In the data rows, 128 means zero.
Here are some points, each followed by its number:
[127,121,120,126,153,129,129,143,110,181,156,151,175,135,163,149,129,131,151,140,103,160,142,138,175,99,113,170,129,
 146,149,127,182,136,91,124,108,76,164,133,108,113,151,144,158,136,130,141] 0
[151,93,75,154,178,151,128,105,119,158,128,120,145,112,88,167,165,154,146,124,164,113,87,109,126,149,131,86,99,
 147,125,121,93,174,78,97,156,128,128,91,152,149,166,106,130,156,96,104] 1
[100,150,139,102,116,95,121,137,158,168,147,150,137,144,113,100,99,86,170,178,88,120,83,84,157,81,81,178,87,
 169,114,124,85,128,107,98,92,87,163,171,77,78,121,88,155,150,137,153] 2
[97,148,153,103,118,93,114,126,180,148,109,93,181,145,160,125,96,83,161,150,131,152,122,146,74,147,89,81,162,
 83,135,134,123,119,76,172,76,111,180,166,91,79,156,161,147,144,171,157] 3
[73,183,183,73,73,134,166,181,100,110,159,103,139,82,141,74,75,112,165,173,124,174,125,113,176,142,74,148,115,
 166,119,117,174,155,167,121,77,102,170,163,138,73,101,123,181,145,180,145] 4
[109,133,133,120,131,120,96,134,99,146,134,102,153,137,132,175,109,127,134,111,150,116,105,174,89,113,108,129,182,
 95,77,160,115,90,117,166,86,104,173,137,105,108,116,139,139,111,172,165] 5
[131,116,112,129,155,137,97,120,95,149,139,158,182,121,155,162,127,142,162,126,99,164,103,144,141,84,100,181,157,
 129,128,141,94,159,173,103,100,80,168,130,111,114,162,145,157,149,127,142] 6
[99,142,142,108,129,86,104,117,182,133,100,157,183,157,142,121,149,90,128,139,120,155,130,166,87,156,95,95,139,
 81,134,143,103,77,131,137,79,98,175,156,85,84,150,183,150,146,166,179] 7
[94,163,163,91,97,74,85,141,138,159,116,129,165,98,152,83,84,99,115,160,86,177,118,134,83,175,111,147,91,
 75,115,94,128,117,125,129,88,79,162,165,74,77,179,158,129,176,173,183] 8
[112,115,105,132,170,136,90,94,146,109,83,154,154,158,144,122,138,88,97,103,127,148,81,180,85,157,177,128,94,
 114,131,86,164,182,146,173,146,138,132,86,151,142,107,162,86,106,151,133] 9
[87,161,157,95,100,79,161,160,81,118,176,99,123,133,80,153,153,136,120,159,82,161,128,136,151,126,73,142,140,
 182,126,140,95,85,99,136,96,88,166,172,95,91,143,125,164,166,149,162] 10
[103,131,123,117,133,111,88,95,161,121,102,170,162,149,137,109,114,80,119,142,75,176,95,121,106,133,112,143,77,
 90,124,83,141,177,98,151,105,107,155,138,112,96,178,124,122,148,146,151] 11
[79,176,173,79,86,75,174,174,84,92,124,79,135,118,94,157,159,146,75,141,159,106,163,164,143,117,75,173,172,
 123,100,180,99,171,133,154,83,126,178,180,100,90,141,129,176,135,179,156] 12
[81,168,168,85,92,87,178,167,165,86,103,95,109,151,111,117,168,123,74,88,137,99,85,141,152,100,151,132,116,
 130,167,113,98,123,178,155,158,151,93,100,165,170,100,177,81,101,158,146] 13
[77,172,166,84,91,88,148,179,143,169,161,155,178,143,131,119,124,85,110,158,158,115,171,178,86,143,85,94,183,
 86,91,158,150,115,172,177,73,131,183,179,99,74,134,130,172,131,182,155] 14
[104,130,103,118,145,131,107,152,120,162,146,136,171,179,102,136,101,105,166,179,106,129,82,104,163,80,86,156,113,
 143,151,85,171,134,96,176,87,74,169,154,88,92,181,143,173,152,136,166] 15
[119,127,125,111,149,119,123,116,136,180,154,91,140,178,128,129,106,108,145,181,144,126,78,100,174,78,76,151,146,
 179,181,89,160,151,154,157,80,106,174,161,78,86,180,136,182,182,140,180] 16
[86,169,162,83,89,76,173,159,106,93,138,107,95,174,87,114,112,118,173,169,94,182,152,132,137,137,90,145,107,
 139,180,122,75,176,108,118,113,81,147,170,76,98,182,146,169,157,164,148] 17
[78,178,174,75,85,82,169,163,102,100,137,141,107,120,82,90,90,79,122,166,169,122,162,175,111,112,104,165,137,
 101,155,125,135,100,75,110,89,100,167,177,94,82,126,128,171,119,181,154] 18
[118,140,129,116,125,121,170,171,174,97,149,80,93,148,75,137,115,135,90,101,125,124,127,157,147,127,159,124,73,
 151,174,81,92,108,181,174,175,143,107,83,161,177,76,141,104,87,153,135] 19
[76,177,172,80,84,91,175,166,77,94,129,94,83,97,97,82,74,84,138,146,117,146,117,176,144,82,150,126,121,
 136,87,142,86,162,134,156,144,121,117,151,107,106,120,160,125,113,177,159] 20
[80,180,177,76,81,94,180,157,98,79,99,76,75,124,150,84,80,82,114,128,78,130,141,168,177,107,161,122,141,
 183,104,135,145,131,144,89,183,140,98,136,119,135,114,147,115,107,176,161] 21
[89,160,161,89,98,81,177,178,80,87,92,81,79,170,127,118,86,109,176,147,76,154,88,160,182,131,133,117,75,
 180,139,78,144,156,159,163,145,116,131,140,118,129,113,138,153,116,169,181] 22
[96,156,155,99,109,106,154,170,92,139,178,116,88,84,156,86,83,94,117,138,98,179,101,129,123,116,163,146,144,
 103,85,156,96,161,79,159,141,135,116,126,132,120,108,165,110,100,168,150] 23
[170,111,124,172,108,164,118,145,103,154,173,175,80,78,177,95,156,171,137,97,171,117,111,133,154,134,172,118,124,
 138,146,95,165,135,123,113,159,147,111,128,146,143,77,175,93,73,91,84] 24
[114,126,110,119,150,116,155,180,117,129,177,115,90,166,151,176,140,114,101,127,89,142,153,173,109,77,134,172,152,
 85,142,126,136,183,104,92,120,90,153,116,128,138,75,93,152,80,174,176] 25
[143,105,87,143,160,142,146,150,93,132,179,113,81,162,159,158,125,137,143,135,109,156,106,135,160,139,127,109,131,
 157,165,74,121,153,176,101,128,99,144,106,135,146,88,137,149,99,141,140] 26
[160,88,96,178,136,168,153,175,155,140,180,159,74,87,183,131,169,183,155,78,142,168,112,177,173,145,123,121,86,
 144,121,99,180,179,97,99,111,172,84,149,133,116,103,151,91,79,104,90] 27
[166,98,95,176,123,172,79,118,132,141,106,162,91,171,120,165,102,111,160,81,172,143,132,153,115,75,87,163,180,
 89,123,173,167,139,121,82,101,180,73,158,123,132,95,140,144,77,106,89] 28
[82,181,181,78,80,77,183,144,131,74,78,74,73,110,76,75,76,76,183,157,133,159,159,126,77,161,174,107,170,
 111,107,168,176,142,174,169,148,156,78,142,129,134,152,126,106,125,159,177] 29
[183,166,170,139,76,139,135,75,168,82,115,78,87,100,77,127,155,176,164,172,111,149,166,165,104,105,115,111,108,
 109,157,182,142,141,145,171,165,144,127,109,183,179,163,87,136,172,93,78] 30
[169,120,135,168,93,165,87,110,159,137,130,124,84,92,116,123,174,178,140,75,177,163,136,159,164,180,99,92,135,
 127,81,152,159,106,160,130,93,183,74,178,98,95,112,170,148,83,89,80] 31
[164,81,84,160,161,173,78,99,86,126,89,182,94,173,164,139,119,120,81,154,183,83,109,75,140,129,140,125,106,
 154,90,166,158,73,129,150,154,137,125,75,147,155,138,111,113,137,95,105] 32
[165,87,114,177,135,166,119,103,126,145,120,134,85,130,83,169,160,152,103,120,181,86,173,90,105,177,175,76,133,
 120,92,164,139,74,113,148,147,159,99,105,178,174,118,112,78,117,80,86] 33
[157,73,108,166,141,167,117,148,115,155,140,164,96,123,93,180,147,155,98,100,174,121,104,119,180,153,155,89,123,
 174,74,147,107,81,156,168,136,168,96,118,159,154,82,148,88,82,100,91] 34
[106,147,146,106,117,108,163,173,152,114,166,87,77,111,170,76,78,73,121,151,168,102,164,95,93,125,170,74,154,
 96,179,170,181,89,114,165,140,175,81,113,142,145,171,92,101,164,116,121] 35
[132,94,77,144,168,148,151,164,148,166,183,167,78,147,157,124,98,139,125,136,162,82,168,81,76,146,180,130,175,
 76,132,174,87,92,163,178,129,170,79,85,179,181,173,77,87,140,88,92] 36
[171,109,132,181,114,181,156,73,129,73,182,77,128,109,148,104,107,77,104,170,112,108,178,127,142,95,124,167,181,
 164,118,157,169,97,157,127,133,152,121,74,155,133,132,74,89,168,81,88] 37
[172,97,107,183,128,183,89,88,163,125,111,137,110,126,89,173,121,149,99,110,175,92,160,87,121,164,183,102,156,
 145,94,167,108,114,119,161,149,165,100,107,168,171,130,90,74,123,85,82] 38
[178,174,179,134,74,118,143,77,179,77,143,85,152,77,125,92,182,180,89,76,136,74,177,83,131,163,101,138,174,
 165,137,183,162,178,124,164,82,167,77,176,73,88,85,79,166,90,92,75] 39
[138,110,100,133,172,124,93,91,87,130,108,161,112,95,126,81,81,93,118,161,157,84,183,74,148,94,173,159,138,
 175,140,163,170,149,150,175,168,171,90,98,144,137,149,73,107,169,110,112] 40
[146,89,76,159,171,154,131,147,114,182,157,174,104,104,129,143,167,161,180,92,129,144,115,154,150,162,178,83,84,
 156,117,115,131,145,141,73,153,154,101,96,181,164,109,118,75,108,101,101] 41
[153,99,78,147,177,150,80,92,162,143,107,133,117,140,153,91,93,92,127,132,155,89,172,86,130,87,169,136,173,
 140,147,177,125,154,103,122,173,164,94,73,176,148,177,80,103,174,98,99] 42
[179,154,167,146,79,144,142,81,147,81,118,90,174,86,90,110,170,177,111,80,145,85,179,99,181,150,129,115,159,
 163,105,165,90,181,149,115,114,181,83,175,114,118,94,102,140,92,77,76] 43
[174,138,154,174,87,156,130,86,160,85,113,89,160,81,114,116,177,175,105,116,154,76,167,73,97,168,144,98,85,
 108,80,154,130,112,161,140,176,148,118,117,167,176,172,78,94,133,82,79] 44
New points follow, each followed by the numbers of its three nearest points above, looking only along the 2 directions in which the numbered points spread most, smallest number first.
[142,104,88,145,173,143,101,85,166,107,85,123,136,142,124,120,104,87,167,183,173,96,102,77,169,89,97,133,101,
 142,84,149,153,143,74,179,99,86,161,134,113,94,154,94,146,165,115,125] 6 9 26
[159,84,90,163,146,162,102,84,183,99,77,122,148,94,103,141,176,167,73,165,182,77,137,76,114,172,93,110,150,
 112,160,87,129,105,151,93,97,91,172,124,126,117,136,89,168,163,83,106] 1 27 28
[90,159,158,93,106,80,149,149,169,172,167,152,164,136,136,85,91,74,132,102,74,128,135,181,116,118,156,171,176,
 102,73,145,112,146,77,128,178,158,91,102,158,144,137,131,100,115,156,132] 19 23 25
[123,123,111,127,148,123,99,109,96,135,94,160,169,172,104,177,158,110,83,107,84,147,113,161,81,121,135,134,110,
 74,150,106,124,148,94,139,118,109,150,111,124,125,123,174,117,114,152,143] 0 6 26
[145,103,97,137,174,152,82,135,101,157,123,163,115,169,147,159,136,115,144,133,140,132,98,116,161,90,125,176,109,
 150,122,114,155,111,162,84,124,117,143,108,136,136,128,172,126,127,124,129] 1 9 26
[144,96,101,149,179,145,91,136,85,164,121,166,143,122,168,182,183,147,174,113,132,153,131,155,124,103,130,177,148,
 92,141,133,106,137,118,78,123,95,156,95,141,147,99,182,124,103,128,128] 1 9 26
[126,132,119,123,143,127,141,132,83,178,144,173,141,168,146,105,94,95,136,95,113,138,119,170,110,102,164,153,149,
 106,103,144,83,132,89,162,169,155,103,88,169,158,102,156,97,97,139,126] 9 26 28
[105,146,140,105,119,90,165,142,79,106,151,104,97,165,112,115,110,122,107,98,80,119,146,162,136,96,182,139,97,
 105,172,77,147,126,120,87,172,141,108,94,150,159,87,133,80,94,161,138] 13 19 35
[120,122,113,122,154,128,157,154,116,136,181,146,98,141,107,132,123,132,163,152,151,104,91,88,98,169,114,104,89,
 91,109,131,111,80,143,160,151,118,129,129,130,130,157,96,134,153,111,119] 9 26 28
[92,157,150,94,107,92,171,165,75,98,142,108,100,114,167,140,111,150,181,148,107,151,145,125,75,173,105,106,83,
 98,159,90,102,129,95,126,130,101,130,152,109,115,140,91,159,173,114,147] 14 22 23
[111,141,141,109,127,107,162,169,124,116,153,126,102,160,81,111,131,121,102,94,91,131,93,169,179,114,154,105,136,
 133,112,119,163,104,127,106,150,157,88,76,166,167,110,173,90,105,133,118] 19 30 35
[121,153,156,96,110,84,132,127,154,173,174,156,157,159,101,171,141,119,80,106,166,87,180,128,99,136,118,119,171,
 128,83,175,79,130,90,134,84,114,181,148,79,102,90,101,175,84,178,168] 5 23 25
[148,75,79,155,162,157,81,83,167,112,74,125,179,156,73,183,166,117,142,99,102,157,77,171,84,104,181,168,92,
 99,127,80,168,157,116,96,157,134,133,89,174,169,79,157,99,86,125,117] 1 27 28
[129,117,116,131,166,132,134,161,94,161,158,181,142,106,123,151,144,153,133,174,152,91,147,80,92,182,94,75,128,
 88,152,97,183,165,82,131,98,84,165,155,81,101,115,82,177,141,103,120] 0 6 26
[163,85,106,175,142,161,100,112,105,123,98,178,149,138,174,164,175,140,182,87,122,170,97,167,119,88,143,164,105,
 100,102,123,156,88,86,135,142,163,102,127,149,157,74,166,108,78,109,102] 1 27 28
[180,119,137,167,104,176,113,101,137,95,87,143,144,75,179,96,171,162,94,180,153,100,161,112,94,101,110,140,166,
 93,183,76,134,144,179,79,85,113,182,119,115,121,111,75,142,158,73,98] 9 27 28
[115,144,143,104,122,83,164,177,141,103,141,119,124,119,78,178,126,151,82,86,160,88,154,122,90,91,176,137,143,
 77,98,159,151,78,115,111,167,123,122,97,139,163,73,108,92,75,167,175] 19 30 35
[175,118,144,179,101,178,105,87,172,101,76,106,161,74,180,93,179,169,129,104,178,101,148,111,134,158,136,112,145,
 173,178,103,84,170,168,91,161,125,141,103,180,182,133,99,109,118,78,83] 24 34 36
[113,134,126,112,134,112,106,96,144,96,79,97,155,99,99,87,89,98,178,162,139,134,149,107,91,154,117,103,126,
 78,82,151,74,121,132,114,94,105,160,145,89,83,155,105,111,180,157,160] 5 23 25
[116,135,121,115,140,104,144,131,104,144,171,177,127,134,118,144,132,133,154,112,134,165,94,163,158,108,138,150,117,
 124,162,104,178,158,80,119,135,110,138,115,131,140,124,135,128,122,143,130] 5 25 26
[140,101,86,141,181,153,98,82,134,90,101,98,173,161,109,126,97,91,91,164,179,75,157,102,125,74,102,175,95,
 126,75,153,80,124,148,142,75,94,179,168,75,75,84,84,178,129,99,124] 5 25 26
[124,137,128,114,132,100,159,162,176,120,160,110,103,132,106,174,133,138,112,130,95,178,110,149,149,141,137,116,82,
 181,144,79,132,173,142,81,155,122,119,121,134,141,142,154,135,130,129,149] 5 25 26
